Each path below is one point turned by a fixed rotation once a step. After each direction that follows a path, write how fast that rotation turns it, in deg/step (0 if it stays still).
Each turn is a multiple of 5 degrees from 10 to 175, or 0.
Each row of a path follows its step; steps can be skipped.
Path 1:
step 6: [  4 -25   4  20  -3 -18   2  12   2 -13 -14  13 -19  -7   5 -25 -36  -8
  15 -11   3  10   5  -1  22  -4  10   1 -13 -10 -12 -16 -11  24 -12 -10
  -3   7   0  -9  -2   9   3 -14]
step 10: [  6   1   0  15  -2  -6  12  -5  -8 -10  21  19  -6  -1  -3  -3 -13  -1
   9  34  -6 -11  -9  12   9  -2 -15 -10  12  11 -11  15  -2 -22   4  37
   9  25 -10  -9  15 -19   5  10]
step 13: [ 17  28  13  13 -22  -4  -5 -13  14   4  -4  -7  17  26  24  -3   5   3
  -1   3   6  -3   3 -12   6  -2  -2  -7   3   4 -11  -2   4 -28  20  14
   2   3 -13  20  13  20  -1  28]
step 14: [ 20   0  -2  -2 -15 -14  11  -1  10 -13 -14  12  12 -11  -5 -11  -1 -14
  30  10   6  12  18  -2  17 -10  -5  25  10 -24   3  14   7  -8  -9 -32
   9  12   3   5  -2  12 -12 -20]
step 15: [ -7   1  -5 -10   9  -2   6   4 -14  10   4 -23 -12  14   5 -27 -13  10
  12   4 -19 -21 -14  -7  -5  -3 -12  -4 -14 -12  -5  22   7   0 -20  -2
 -27 -21  -1  -9 -15  13 -24 -10]
step 17: [ -1  -1  12  20  12  -7 -11   0   0   8 -29  27  -6   3   4  -4  -1   5
  13 -13   6   1  13 -31 -12   2   6  -4  19  -5  -2  -9 -14   7   0 -18
  36 -27   8  -5  -6  -4  -2 -16]
step 21: [ 17  14  22   1   9  28  -1   3  10  -8  15   3 -10  25  -8 -19 -16  -4
 -11   9  15 -13 -19 -14   2   3  -6  -9   4  25 -32 -15 -16 -14  11   8
 -10   7   4  -1  -9   3   6   6]
step 24: [  1  12   3  15  -4 -14  -7   1 -12 -13  23 -27   0  19   8 -11   9  12
 -14  -5   9   2 -14   0  13  -2   1 -12 -32  24  23 -20   8  -2  14  -6
 -16  -9  13  12  17  -5  -3  11]
step 25: [ -8  -1  -1  -4   4 -16   2 -24  21 -33 -25  10  25  -1  -6  -6  10  -9
  17  -1  -5  -1   4 -19  15  25  -4  -4   4  -8   3 -21 -11  -8  12 -14
  14  -5   1 -10  17 -16  11   2]
step 27: [  7  13   5  -1  15  10  14 -11 -26  10  24  -6  -3   9  -2  15   3 -10
  28 -12 -14   9 -11  10 -21  10 -17   2 -20   8  14   0   9  -4  -2  11
 -18  20   4 -13  14   1  24  -6]
Directions:
[-2 -7 -8  3  4  6  2  1  1  5  1  0 -3  4  1  0 -4 -1 11  5 -1  2  4 12
  7  0 -4 -4  4  2 -2  2 -3 -1  3 -8  2  0 -3 -3  2  7 -1  5] => 90
[ 6 -2 -2 -3  1  2  9  0 -4 -1  3  6  0  1  0 -4 15  5  2 -8 -1  4  9 -1
  5 -3  4  1 -3 -1 -4  3 -6  0  7  4 -3 -2  1 -2  2 -1  4  0] => 130
[ 3  4 -3  1  3 -4 11  1 -3  0 -5  1 -1 -5 -1  4 -3 10 -5 -2  7  5 -1  6
  7  0 -5  2  5  3 -3  0  4  2 -7 -3 -4  1  6  5  4 -6 -4  4] => 175
[  3   5  -4   6   1   2  -1  -3  -6   3  -8  -6   5   9   3  -1  -8   2
   0  -5   1  -3   2  -3  -3   6   1  -1   2  -1  -8   3  -8   4   1   4
  -2 -11  -3   0  -4  -2  -1   3] => 170
[-1  6  1  0  7 10  5  6 -1 -2 -5 -1 -5 -3  0 -1 -1 -7 -5  6  4 -5  8  0
  3  0  1  5 -7  1  6 -1  0 -3  4  4  3  0 -8  3  1 -4 -7  2] => 35
[-3  5 -9 -3 -1  5  6 -8  2 -5 -1  1 -1 -5 -1 -9 -1  0  4  5  3 -1 -4 -6
  0 -8 -4 -9  0  2 -1 -1  1 10 -3  1 -1  1 -4 -3 -6 -5  6  1] => 70
[  4  -8   6  -5  -2   0   4  -6  -1  -2  -7   0   0  -3  -1   2  -2   3
   3  -3   1   1  -2   1  -3  -1  -3   6  -3   0   4  -1  -5   3  -5  -6
   5  -9 -11  -5   9  -1   1  -8] => 135
[  3  -1   3  -7  -7  -3  -1   5   2  -7  -6  -8   2   9   1 -12   2  -4
  -5   0   7  -1   3   4   4  -4  -3   3  -1   0  -1   3   2   1  -5  -4
  -1   1   0   3  -1  10   4   3] => 40
Path 2:
step 2: [  6  20  22 -13  -6   4  -5 -19   6  -8 -11  -6 -12   1   8   2  -1   1
  11   7  -5  10   1  -3  -3   4   8   0  29  -9  22 -19  -4  21  -6  -9
 -13 -16 -36   1  23   9  31 -18]
step 4: [ -8  13  -4  -8 -13  -3   2  43  30   6  -4   8  11 -12  -1   6  -3 -12
   0  -5   1  -7  -1   3  -2  -7   7  22  -3  26  -3  29 -16  11   2 -11
  19  -4  11   5 -11   7 -31   3]
step 10: [ 12   9  21  -8  -3   9 -14 -15  -2  19  -1 -10 -21  15  -6   4   5  15
   1  27  -7   5 -25   6  -7   7  -8   0   6 -25  21 -12   6 -32   9  -1
  -3   4  -5  31  15  -1 -10   7]
step 17: [ 11  26 -15 -31 -12  15  -4   4  -3   9  17 -19 -11  -8 -11  -3   7  10
  -5  21  -4 -14   3 -13  13   5 -25  -7  -1  23  -2  16  -7 -13   9  -2
  24  18   7  -4  -1  26  -4   7]
step 18: [-23  10  33   3  11  10 -10 -20 -20  19 -22  -5  -6  31   1   3  13   0
  -9   1   9   8  -7  -5   3   6  11 -10   9  22  12  10  -3  -3   4  28
  -5  -5   6 -13  18  -2 -18  13]
step 21: [ -3  -7   3  20   7  -6  18 -12  -8 -26  38  -9 -17   4  16  -2  -8  15
  -8  20 -11   0  15  -7 -12  18  -3  14   8   4 -29   0 -12   8  -5   2
  19   1  -7  10  13 -10  22 -10]
step 22: [  2  10  -2   7  -5  -5   7   3  27  14  -1   4   2  31 -34  24 -17 -17
   3  16  -3  13  -2 -12  13   4  -3  -2  14  18  13  -6  -4  10   0 -23
   5  14  -3  25  13   6  18  17]
step 24: [ -4 -23 -13  -3  -4  -5  -5  12  12   3  10  10 -14 -37  11  -7  26   0
  11  -4  15 -11  -8   7  11 -20 -34   1 -24  -6   9  11   3   2 -10   1
   0  13  21  -4  -1   4 -12 -22]
step 26: [-23 -12  -9   0  14   4  -3  -8 -20   5  -3 -29  12  11  -7 -16 -16  -8
 -18  24  -8  30   4   8  -1  22  19 -16 -13  -2  -4  -7  -8 -20  10   5
   0  25   2 -19   0 -17  10  11]
step 27: [ -6  -1 -13  -5  -2   8   6  19  11 -17 -45  14  15  14  -4 -16  -5   1
  -4 -26   1  25  18   1   7   5   7 -12  -6  -1  -4  16  10   2   4 -20
  -4 -23   9  18   0   7  -3  20]
Directions:
[  6  -2  -5   5  -3   2   0  -4  -1   3   1  -1   4  -6  -8  -2  -5   6
   5   7   1   2  -4   1   3   4 -11  -5 -12  -1   1  -1   2  -3   1  -1
  -3   7   4   5   2   2   0   4] => 155
[11  0  4  3  0 -1  5 -3 -2 -4 -3  6 -4  8 -3  3  5  5  0  5  2  1 -1 -7
  1 -1 -7  5  7 -3 -9 -7 -4 -4  0  1 -4 -3  2 -3 -2 -4 -4  5] => 35
[ -5   1   7   3   1   1   9   0   3   0  -4   0   0  -4  -5   6  -3   3
  -5   3  -4  -1  -1   0  -7   1   3   2 -12  -3  -2   0  -6   1   6  -1
   4 -13   0   1  -2   3   3   1] => 45
[ -9 -16  -5   3   1   4  -2   0  -2  -6   1   7  -3   3  -3   1  -2  -4
  -7   1  -5   1   1  -6   2  -2  -6   5  -1  -3   0   7  -1   0  -2  -3
   1   2   4  -4   2   2   0  -4] => 140
[-1 -3 -1  0  2 -6  1 -8 -4  7  1  4  0 -5  1 -3 -4  3  2  0  9  4  4 -5
  6 -5  1  2  6  6  4  3 -4  1 11  0 -5 -5  1  0 -2 11  2 -2] => 70
[-4  0  1 -5 -3  3  0 -1 -5  1 -9 -5 -7  1 -7 -4 -2 -5 -6  3  4  1 -7 -5
 -1  3  3  1  3  3  5 -4  0  1 -2  2 -6  0  4  9  0 -7 11  1] => 90
[-10  -2  -1  13   0  -3   4  -3   1  -2   5  -4  -2  -3   3  -2   7  -2
   0  -1   7   8   2  -1  -3   3   0  -4   1  -3   2  -3  -2  -6  -7  10
   4   1   2   3  -6   0  -1   1] => 140
[ 4 -6  0 -3  4 -3 -5  2  3 -2 -2 -4  1 -4  5 -1 -6  1 10  1 -7 12  1 -4
  1 11  6  9  1 -2 -3 -2  0 -2 -4 -2  2 -5  3  1  2  1  3  3] => 60
Path 3:
step 3: [-13  14  -2   0  11   0 -15   1   2  -8  -5  12   8  -3  21 -26 -31  -4
   4  -3   1  41 -21   0   1   6   7 -19  18  12 -20   3  18  15  -5  15
 -10   9  -5   3  13  21   3  -1]
step 4: [ 14   9  -1   5   6   2 -29   7  -5   2  17   1  12  -5  14  -4 -33  -8
   8  11  -1  -7 -15  19 -14  19   6   3  -4  20  -9 -11   9  -3  17  13
  -5   8  18   1 -39  -8  24  -2]
step 6: [ -3  11  -3  18   6   6  21 -12   7   0 -30  27  10 -23  13 -27  -9  -5
  11   2  20  15  -2  15 -13  17   7 -16   5   9   5  17 -12   6  16 -13
  -8   4  26   1  -4  -2  13  -4]
step 9: [ 25  -6  -4  -3  -2   6  -7 -10  -4 -10  13  27  -4 -22  23  -1  -7  12
  -6   3 -14  -5 -21   6 -27  25  18   7  26   3 -10  -1 -16  10  21  -3
  -6  10  12  -2  21   5   8 -15]
step 11: [ -1  -7 -20  -2 -29  21   1 -14  -5  -1  -9   1 -12 -17  17 -25  -8  15
  -7  10   9  20 -32   0  21   6  -6 -22   2  14  17  -9   2   7   5   7
   1  -4  13   2  -8  -1 -16 -25]
step 14: [-17 -22 -10   8 -17  18 -10   5 -13  13   7  18  15 -24   9 -13  -7   6
  13   3  14   6   9   7  19  34   1   8   3  -5 -11  -4   3 -10  13  16
  10   9  34  -4  21  -4   7 -13]
step 18: [-15   5   7 -11  16   6  10   6 -12   1  -3  14   0 -31   4 -22   0   5
  16  -9 -12   4  -5   2   4  15  33 -13  21 -21   4   5   0   2  16   3
  21   2  11  -7  43   4   4   2]
step 19: [ -3  17 -23 -12  -1  12 -12  34  10   1  -2  14  -5 -26  11 -12  -6  20
  -8   6 -17 -12  -4 -12   4   7  -7  -6   3   9  11 -26   2 -17  17 -10
  11 -11  31  -1  -2 -24  10  -3]
step 24: [ -1 -22 -10  -7  -3  14 -25   9  18  -7   2  -6 -14   5  10  -1 -22  18
   6 -18 -18   6   2  -6 -11  24   6 -18  14  23   1  -2  25 -16  18  -4
  22   1  -8  -1  18  12  21  -5]
step 27: [ -9  10  -2   4   4   5  -2  17  14 -11 -37  10  -2 -24  -9  -5  -9 -10
  13   7 -12 -12   3   4   9   8  20 -26   8 -10   1   5  34 -16   4   5
   7  -5   1 -11   2  -2  38  12]
Directions:
[ -3   3   2   3  -4  -1   0   5   3  -2  -4   5  -4  -3   0   4  -6  -1
  -2   1   6   4   0  -1  -9 -11   3   3   1  -1  -6  -7 -12  -2   4  -3
   5  -7   0   2   4   3  -4   0] => 110
[  0   4  -1   1   0   1 -10  -1   0   0  -1  -5  -1   3   1  -6   2   0
  -1   1   0   2  -4  -1   1   2   0  -6   6  -9  -3  -6   5  -8  -6  -7
  -2 -11   2   5  -8   7   1  -2] => 90
[ 0  2 -4 -2  9 -6  2 -4  4  2 -7 -2 -3 -4  3  2 -1  1  5 -3 -8  2  1  2
 -9  1 -3 -6 10  1  1  5 -4  2 -2  0 -4 -2 -2 -1  6  6 11  1] => 120
[ 4 -2 -2 -9 -6 -6  6 -4  3  0  9 -5 -3  5  5  7  0 -6  3  0  3 -3 -4 -4
 -7  2  3  3 -3  0 -3  5  5 -3  6 -5  2  1  7  1 -2  8  2  3] => 90
[-1  4 -1  0  2 -3 -5  0  5 -9  3 -6 -8 -5  8  7 -8  2  1 -7  2  0 -3  1
  3 -5 -5 -4 -8 -2  1 -2  6  0  1  3 -2 -1 -5 -5 -2 -6  2 -4] => 90
[ 2  6 -8 -8 -3 -2  1 -2 -5  4  2 -5 -3  5  1  1 -1 -5  3  6  0 -1 10  5
  5 -2 -4 -3 -2  0  1 -9 -9 -4  1  8  0  3  1  5  0 -1  3 -4] => 120
[ 2 -7  0 -9  7  5 -4 -2 -2  0 -3 -3  5  3  6  4  4 -3 -8 -3  7  7  2  3
  2 -2  5 -2  1 -5 -4 -3  4  5 -1  3  7  2 -2 -1 10  3  1 -3] => 170
Path 4:
step 1: [ 27  -4  -2  -8 -18  -3 -20   5  -5   3   6   4   8  30  13 -31   3  -3
  16   6   3   4 -15  23  20 -20  -3 -26   4  18  -6  10  15  -8   1  23
  18 -28  12  16  21  15  -9  -4]
step 2: [ 32 -26  11  -4  15   4   6   0  -2  23  25   1 -20 -16 -22   0 -11 -14
 -13   2  -1 -12   0 -11  12 -18  -4  -7 -22  -2 -11 -11  -4  -6  -2 -15
 -32   1  -5  14  40 -10   3 -15]
step 3: [ 23  -3  14  -3  -5 -13 -18   4   8  18   3  -5   4  15   2   6  36  19
  -3  25  10  12 -11 -20  -8   4 -15   7   7   6  26   3 -20  20   7 -18
 -11 -31   5 -17  10   8 -19  24]
step 4: [  6   2  19   5 -23 -27 -14  -2 -12   3 -17   0  10  16  -3  19   2 -28
  -8  10 -14  20  20  -7  -1 -34   3 -12 -22  18   0  17   3  -6 -11 -10
   1  -1 -14  32  -6   4 -17 -26]
step 7: [ 22 -16  -3   0   4 -30 -20  12   0 -26 -13   3  -3  10   0   0  -1  -3
  -7  -7   7 -22  10 -44  21  -4  -3  13 -20  -2  22   2 -13 -33 -10  -7
   0  -5  11  10  19  10  12 -15]
step 11: [  1  -4  -4  -1  -6 -20   7 -28  18 -12  16  -2   5  25  14  23 -17  -6
 -33  19  -6  28  10  -1  15  -2  12  20   7   0  17   6   1  10  -4 -21
  20  14  13  17 -10  28  -1  12]
step 15: [-19  -4  10   7 -22 -11 -12   6 -12   2  22  34 -12   1  -3 -25  20  -5
 -15  13  -6   1  15   9  -3 -26 -10   7 -21  24  24 -10   4 -10 -26  -5
  13  15  -7   5  17  10 -26   5]
step 16: [ -1  -3   2 -25  14   2 -22 -28  26  18  23 -32  -7  12  11  -5  -3  -1
  -9  24 -13  -3  -9  31  21 -27   6 -10  -8  -7  11  10  10  18  -6 -13
   2 -11  -6   3   1 -13   5 -13]
step 23: [ 20   7  22 -23  -2 -33  -1 -11 -19  18  -1 -23 -16   5   2  -4   8 -31
   5  -3 -11  -4  -4  -7   2 -16  -4 -11  -5 -28   2 -27  13  -2 -18 -39
  -4   3 -14   9   5  16   3   2]
step 27: [ 10 -12   8  18   7   9 -21   5  21 -10   3 -24  10  -4   1 -13 -24   4
 -21   8  -4  17   0 -12  -6 -30  24 -16 -25  -7  -2  -5  17  18  -6 -13
  24   2 -11  17  36  -9   1  -3]
Directions:
[ 2  6 -5  1 -4  6  2  9  1  1 -3 -3 -2  8 -5  3 -8  0  0 -1 -2 -3  0  1
 -2  8 -1  4 -8  1  2  3  2 -3 -7  1 -1 -3 -7 12  4 -3 -4  2] => 140
[ 0  1 -7 -4  1  0 -3  3 -1  0  3 -1 -2  7 -7 -2 -5  0  0  8  0  0 -8  7
 -4 -1 -1  1  6 -2  6 -7 -5  7 -2 -2 -7  0 -3 -6 -7  9  3  2] => 140
[ -6   0  -2  -3  -1   4   1  -7   1   1   5  -9  -5  -4  -1  11 -13  -6
   3   1  -5  -3   4  -8   1  -8   1  -3   2   2   2   0   1  -5   1  -4
  -2  -3   2   0  -1   5  -1  -3] => 155
[ 7  0  0 -1  3 -3 -2 -4 -5 -1  2  0  3 -1  4  8 -2 -1 -7  0  5 -2 -1  8
  6  5 -2 -3 -7 -4 -5 -2  5 -6 -3  5 -7 -3  4  2 -9  6 -1 -6] => 120
[-4  0  0  2  3 -2  2 10  4 -4  8  2 -2  7  5  0  5  1  3  6 -2 -8 -1  0
  4  3  4  8 -1  1  0  6  2 -6  9 -5  0 -1 10  0 -2  5 -3  2] => 170
[  1  -1  -1   4   0  -7  -2  -2   0  -2  -3  -6   1   3   0  -1  -7   0
  -7   0  -1   1 -10   0  -5   2  -3  -2   5   5  -1  13   6   4   8   5
   2   3   1  -1   4   1  -5  -5] => 140
[  2   6  -3   0  -3  -6   1   1 -12  -6  -2   2   3  -5   2  -5   4   0
  10   2  -9  -2  -7  -3  -3  -7  -8   0  -2   4   0   1   3  -5  -6   0
   0  -1   1   4  -2   4   2   0] => 130
